In the data rows, 128 means zero.
Some points, one per row:
vec![149, 122, 158, 099, 096, 110, 220, 122]
vec![182, 157, 126, 127, 086, 143, 162, 139]
vec![160, 140, 125, 115, 105, 129, 158, 129]
vec![213, 179, 097, 179, 068, 170, 074, 120]
vec![130, 170, 099, 174, 139, 141, 049, 114]
vec![139, 142, 137, 126, 104, 139, 133, 130]
vec![188, 158, 151, 098, 085, 114, 188, 113]
vec![159, 145, 120, 136, 109, 143, 124, 128]
vec![000, 054, 117, 130, 239, 091, 051, 133]
vec![255, 218, 116, 157, 017, 191, 112, 122]
vec![255, 197, 140, 133, 031, 179, 202, 124]
vec![209, 179, 127, 147, 076, 154, 133, 121]
vec![255, 228, 175, 070, 000, 184, 255, 129]
vec![026, 067, 132, 110, 198, 089, 112, 135]
vec![000, 071, 090, 172, 240, 089, 011, 117]
vec![021, 077, 122, 137, 221, 099, 065, 141]
vec![067, 055, 155, 073, 180, 100, 174, 134]
vec![182, 145, 137, 102, 076, 150, 176, 127]
vec![000, 049, 125, 125, 239, 069, 077, 124]
vec![000, 044, 127, 134, 246, 068, 080, 133]
vec![165, 186, 094, 197, 104, 153, 046, 117]
vec![183, 162, 157, 093, 113, 134, 204, 127]
vec![192, 166, 123, 155, 084, 138, 108, 124]
vec![195, 156, 153, 098, 063, 155, 179, 132]
16 more points follow, each with its number after it:
vec![115, 119, 160, 133, 130, 129, 114, 135] 0
vec![150, 145, 130, 132, 109, 138, 126, 130] 1
vec![172, 159, 111, 145, 093, 157, 116, 129] 2
vec![065, 100, 109, 110, 187, 091, 131, 133] 3
vec![182, 168, 104, 178, 094, 162, 066, 124] 4
vec![247, 167, 155, 102, 008, 160, 232, 132] 5
vec![098, 122, 117, 147, 142, 132, 082, 129] 6
vec![127, 128, 118, 118, 153, 148, 114, 125] 7
vec![173, 160, 116, 147, 096, 157, 103, 120] 8
vec![147, 127, 165, 077, 108, 105, 210, 137] 9
vec![183, 149, 145, 107, 079, 143, 183, 134] 10
vec![192, 179, 104, 187, 081, 170, 079, 112] 11
vec![000, 042, 126, 120, 238, 062, 114, 129] 12
vec![000, 035, 130, 118, 233, 077, 087, 130] 13
vec![214, 147, 168, 064, 061, 129, 255, 144] 14
vec![180, 159, 118, 146, 092, 155, 104, 121] 15
Which of these numbered points is nearest to each point below, looking only along the 2 directions in which the first points spread most? Its number follows each.
vec![101, 138, 115, 169, 143, 141, 048, 131] > 6
vec![162, 155, 108, 161, 115, 145, 084, 121] > 8
vec![064, 083, 134, 107, 181, 094, 133, 125] > 3
vec![245, 167, 194, 061, 044, 132, 255, 133] > 14
vec![165, 150, 134, 114, 116, 136, 149, 128] > 1
vec![255, 219, 138, 122, 004, 191, 195, 121] > 5
vec![000, 063, 099, 158, 246, 089, 014, 123] > 13
vec![206, 183, 121, 153, 065, 160, 126, 117] > 15
Here are 16 other points, each followed by its number:
vec![247, 167, 153, 105, 043, 158, 217, 125] 0
vec![109, 141, 119, 147, 125, 141, 084, 130] 1
vec![156, 130, 119, 142, 120, 154, 131, 128] 2
vec![132, 116, 144, 113, 122, 127, 189, 140] 3
vec![232, 181, 133, 130, 053, 157, 178, 127] 4
vec![135, 132, 124, 146, 125, 134, 100, 146] 5
vec![000, 034, 122, 135, 255, 077, 068, 146] 6
vec![013, 055, 126, 119, 218, 080, 135, 126] 7
vec![153, 148, 129, 125, 116, 121, 151, 132] 8
vec![178, 152, 135, 145, 097, 148, 124, 131] 9
vec![000, 052, 130, 118, 231, 069, 105, 128] 10
vec![069, 098, 143, 111, 178, 098, 143, 140] 11
vec![083, 098, 131, 135, 164, 107, 114, 133] 12
vec![242, 182, 148, 097, 046, 154, 207, 130] 13
vec![165, 170, 110, 163, 095, 152, 098, 128] 14
vec![040, 103, 094, 174, 205, 115, 014, 128] 15
The same question for these:
vec![182, 171, 123, 127, 080, 154, 134, 129] > 9
vec![160, 153, 120, 140, 108, 147, 126, 128] > 2
vec![255, 196, 149, 075, 000, 173, 255, 111] > 0
vec![036, 088, 094, 163, 203, 119, 034, 124] > 15
vec![206, 162, 145, 101, 063, 142, 212, 127] > 13
vec![161, 091, 161, 075, 111, 119, 226, 139] > 3
vec![126, 114, 117, 131, 139, 127, 127, 125] > 5
vec![056, 104, 107, 153, 179, 119, 056, 127] > 15
